In the rows, 128 means zero.
Named turns come first, each shown by rows before and after it. Which turns, in which order, take the first row of each pair that follows to the second? Write the first one first, as in the answered first pair.
W:
[198 158 126 105 104 149 149 125 111 139 143 190 123 131 149 118 156 113
 123] |-> [164 172 143  98 110 170 162 104  96  97 134 163 132 128 154 127 153 104
 119]
[130 127 146  99 102 135 149 175  86 127 152 127 146 148  99 148 138 139
  85] |-> [113 124 151 101 123 139 169 146  68 112 142 106 148 136 109 169 141 116
  92]
[143 177 162 166  75 149 135 177  95 114 172 130 126 159  94 136 145 132
 104] |-> [109 184 182 164 117 146 152 134  77  77 154  93 130 131 108 162 137 101
 127]
X:
[ 86 116 104  65 128 150 120 151 129 145 110 128 153 120 138 134 149 129
 100] |-> [ 95 142 116  84  90 159 131 160 117 127 124 126 139 133 108 139 156 144
  92]
[ 88 100 151 171 122 112 131  95  88 142 119 144 110 143 117 142 108 147
 115] |-> [139 103 151 170  98 104 107 133 120 141 146 160  95 114 108 136 121 160
 125]
[147 138 110 121 137  97 127 159 152 125 182 114 163  65 149 171 140  76
 168] |-> [ 78 133 139 134 148 125 153 100  99  98 153  98 188 118 165 166 129  66
 138]
[155 117 132 176  66 134  96 157 128 145 170 130 133 117 118 122 157 124
 131] |-> [117  67 122 153 118 115 116 110 134 164 136 126 164 114 167 116 138 105
 140]
N:
[154 154 148 145 145 129 148 136 110  97 118 120  95 112 101 193 121 141
 134] |-> [135 128 134 125 168 131 138 104 133 112  78 119  95 126 116 163 114 161
 131]
[102 101 122 119 148 141 129  93 114 133  95 135 150 131 158 109 133 116
 120] |-> [106 123 136 140 143 155 137 123  97 124 136 118 163 137 139 123 141 111
 104]
[140 153 134 135  73 123 120 133 120 120 168 133 166 133  93 171 156  98
 127] |-> [152 141 125 129 102  85 111  93 144 142 133 118 123  98 111 184 131 110
 160]
Then:
Between the rows of a pair lie 2 to 3 turns.
[105 200 177 122 121 164 202 167 104  91 184 144 141 141 113 156 147  69
 138] |-> [151 189 127  89 121 143 164 200 174 145 196 176 139 101 113 130 146  84
 140]
X, W
[ 95 208 105 128 118 109 119 115 132  82 122 150  90  86 162 197  89  99
 176] |-> [ 37 158 105 107 155 143 137  72  94 131 101 168 137 156 181 142  90 106
 123]
W, X, N
[166 137 105  91 122 131  96 132 163 167 105 173 113 122 161 119 163 155
 134] |-> [180 150 108 111 111 105 101 138 157 147 131 162 100  96 157 154 154 139
 163]
N, N, N
[112 117 138 133 123 169 115  98 126 160  85 158 121 198 129  85 126 192
  90] |-> [ 82 152 165 167 126 180 154 103  81 103 123 120 150 186 132 121 146 149
 111]
W, N
[108 119 123 112 152 135 132 102 131 121 111 116 137 128 129 139 114 121
 120] |-> [140 145 117 123 111 136 113 155 138 108 153 135 130 132 115 130 142 125
 121]
N, X
[ 97 146 177 164 137 156 148  99  85 125 125 136 125 179 110 139 163 135
  85] |-> [113 101 130 110 204 115 128  83 121 180 115 129 140 127 162 124 143 105
 107]
X, X
[ 83 126 157 142 141 153 164  97  73 105 112 102 157 161 139 140 125 118
 108] |-> [120  90 104  97 179 101 124 112 141 163 120 108 156  87 168 136 121  89
 147]
X, X
[158 122 138 152  88 186  85 183 110 132 163 126 122 162 140 131 131 103
 110] |-> [147  97 118 111 121 186  64 145 143 157 115 134 115 161 146 106 119 138
 101]
N, N, N
[ 92 116 134 111 130 153 149  93 103 105 139 113 155 128 148 123 134 102
 115] |-> [136 110 105  79 128 127 118 101 163 136 105 139 107 105 140 117 127 150
 135]
X, N, N
[101 166 142 168  75 192 154 121 107  76 107 124 132 155 112 113 133 153
 104] |-> [134 180 132 171  58 183 134 142 127  84 124 117 117 147 108 114 144 149
 114]
X, X, X
[128 129 128 146  94 142 197 124  77 109 142 155 143 165 136 122 125 118
  83] |-> [123  96 103 106 137 131 179  81 112 145  81 159 120 155 161 108  99 138
  98]
N, N, N
[ 90 135 133  96 157 153 165  89 112 124 100 120 144 141 155 128 113 103
 150] |-> [150 142 102  88 116 144 131 124 158 132  78 146  88 141 133 122  99 149
 163]
X, N, N
[149  94  99 101 107 159 139 181 155 157 130 186 138 178 122  87 117 186
  91] |-> [ 82  76 111  79 153 183 172 135 124 135  86 154 156 167 155  87 112 163
  93]
X, W
[137 153 107 117 149 105 120 122 143 103 125 100  91  74 138 164 119  99
 160] |-> [150 128 110 141 146  69 117 115 129 148 138 116 102  89 135 154 111  97
 144]
X, W
[116 160 159 150  99 205 135 150  84 104 102 151 129 190  90  91 142 195
  79] |-> [ 80 152 124  87 175 218 134 103 131  61  54  87 128 105 139 114 140 133
 134]
X, W, W
[136 104 128 122 130 147 138  85 136 129  89 156 107 150 130 111  95 131
 127] |-> [178 121 117 129 138 105 129 122 140 134 160 143 113 108 133 150 108  91
 162]
N, N, X
